Each path below is one point turned by a fixed rotation once a step. After each direction that follows a path, write how fast that rotation turns it, in degrees a step (0 if it stays still).
Each turn is a multiple of 5 degrees from 10 to 175, or 0.
Each row of a path follows its step; steps can be skipped.

step 0: [ 39   8  -8 -11  21 -52 -27  12 -33  85  36 -42 -16   5  36 -11  -2 -14
   2  17 -46  35   2 -48  22  33   1  30   2 -14 -17   7 -15 -36   0 -17
  22 -34  66  -7  15 -12  43  13 -43 -18 -49]
step 1: [ 21  -6 -40  25   6  21  12  56  61 -24  -2 -58  21 -15  50  -7 -48   8
  12  -7 -11  43   0 -44 -51  -5  -7 -35 -34 -11   1  -3  -2 -29   3   2
  20  41 -51 -14 -70 -19  11 -40  21   4 -33]
step 2: [  7  21   9  -6  38 -13 -26  28  17   0  38   0  49 -37  31 -35  56  23
  38   8  44  -3   5 -36  45  27  19  49  17 -35 -61  -6 -21  35 -64  24
  23   3   1 -19  -1 -48  23  24 -33  -4  24]
step 3: [ 25  46 -36   2 -18 -28 -11  31  10 -10  16 -43 -14  -5   4  15   6  14
  31   4  16  50 -28  34 -39 -11  13  21   3 -57  43  -7  24 -77  52 -23
   7  64  57 -25  -3 -18   7  19 -50   6 -14]
step 4: [ 50   6 -10  20  11   4 -10  11  10  15  80   9  34 -15  61  40 -63 -30
   3  28 -15  52 -33 -27  18  26  10 -41  24 -23 -30  45 -18  27 -23 -42
  46 -30 -39  12   3 -26 -12  -4 -28   8   7]
step 5: [ 11   7   3 -27  10 -22  -1  47 -14   2 -45   0 -14 -13  49 -11 -36  60
  59  26 -17 -11  12 -38 -30 -20  29  22 -54 -37 -21 -35 -24 -51 -34 -13
   1  12   0 -33  -2 -59  -2  64  25 -10   1]
step 6: [-18  43 -15 -30  28 -28 -26   4  31  52  40 -23  38 -46  26  35  21   9
   4 -10  56  35   2 -33 -32  68   7 -25  13  32  20  31  -6 -65 -27  24
   6  12  10   2 -15  -8   2 -30 -52 -38   7]
step 7: [ 41  39  -9  14 -34 -11  15 -11   7 -20  59 -31 -20 -22  59   0 -29 -30
  46  -3   9  18 -38 -33  18 -27 -41  -5 -33 -32 -30 -21 -64  21  26  15
   0  47  51  13 -31 -41  27  28  16  19 -22]
step 8: [ 31   0 -31  -6  19   5 -54  63 -30  -2  14   6  42   7  11  46   7  16
  26  45 -29  13 -52 -36  -3  -6   1  32  45 -24  -7  -1  51 -40 -62  44
  36   0 -23 -19 -44 -15 -21  11 -15 -24 -36]
step 9: [ 11  17   2  -9  39  -9 -10  49  24  72  26 -30 -15  15  81 -44  24 -26
   8 -16 -11  60  23 -42  -4  -9  17   4 -44 -17 -19  -6   4 -36  31 -44
 -13  -6  14  -5  14  -2  62  24 -41  -2  18]
Speeds:
[  7   4  -4   3  -8  -9   7  -7  -5  17  -6  -6  -9   8  -2  -1   2  -7
   2   1   9  12  -8   6  -5  14  -3  -9  -8  -1   2   0  -9   3   0  11
  10   4  18 -12  16  12  -7 -17  -9  21  -2] : 110
[  5 -21  -8 -18  10  16  -3 -16   7   0  -4  -9  -5  -4  -5   7  -7   2
  -5   1   5  -4  -6   4  -7 -15  17   5  -4  -6  -2  10  -1  15   1  11
 -10   2   6   4  13  14   3  -2  -2 -10  -2] : 0
[  1  -8   0 -15   4   3  -6   4  -5   0   4  -3   7  -5 -11   2  -2  -9
   7   1  -3   5   0  11  -5  11 -12   6  26   4   0  12 -15  -7 -14   7
 -15  -9 -19  -2   1  -5  -8  -8 -10   9  -7] : 170
[-12   5 -17  -2  -3  -3   9 -10   0  -7  -6  11   1 -11 -12 -12  -6  -2
   3  -4  31   1  12  -7  -5  -1   3   8  -2   6  -7  -3  -7   3  -5   2
   6   3   1   4 -19  -4  11  -7  -9   0 -13] : 80
[ 13 -13   1   3  -6   1  11   1  -6  10 -11   6  -2   6   5   2 -13   8
   8  -9  -6  21   3 -13  15 -15  10   2   7   8   1   7  13  -6 -11  -9
   3 -10  -3   6  -4  10  -2   2   1  12 -16] : 90
[ -6   7   4 -12  -5  -2  -3 -10 -13  12   2  10  -7  -3   9  20  -7  -6
   6   0   1  -7  -7 -14  -3  -4 -13 -10  -9  19   2  -3  -9 -11  -6  18
 -10  -3   7  10  -5   3  -3   6  13 -11  -3] : 45
